[146 154 132 111 102 136 109 123 134 154 136 111 101 108 110 106]
The third entry? 132
The 1st entry from the right -> 106
The second smallest entry? 102
The third entry from the right? 108
The second entry from the left? 154

Questions about the table below.
1) The top-right entry?
2) The first entry in reading order?
3) The last entry, reading row by row?
4) The second smallest entry?
5) The 2nd-last entry, reading row by row?
6) The bottom entry of the column that holds the largest entry?
7) The first entry of the largest entry's row?
8) The bottom-left entry?
[[118 121 127 126 128 120 124 133 117 144 118 130 122 116]
 [100 147 132 138 124 121 122 125 130 120 124 137 140 114]
 [118 119 127 125 132 141 112 128 137 126 135 128 122 147]
 [118 118 127 124 149 127 152 146 127 130 132 138 137 138]
 [112 131 129 130 123 135 127 117 117 113 122 141 114 143]
 [117 124 128 127 134 118 128 128 128 128 128 128 128 128]
 [118 120 127 125 124 115 129 135 112 140 120 126 120 120]
 [116 125 128 128 144 136 114 145 122 114 138 113 129 133]
 [118 122 127 126 138 122 138 121 118 131 134 118 131 126]
 [115 128 128 129 123 140 128 128 128 128 128 128 128 128]
 [108 135 130 133 126 132 141 112 126 133 139 123 136 134]
 [103 141 131 136 125 117 125 120 136 132 137 124 129 140]
 [118 119 127 125 113 121 126 114 119 114 126 140 114 149]]
1) 116
2) 118
3) 149
4) 103
5) 114
6) 126
7) 118
8) 118
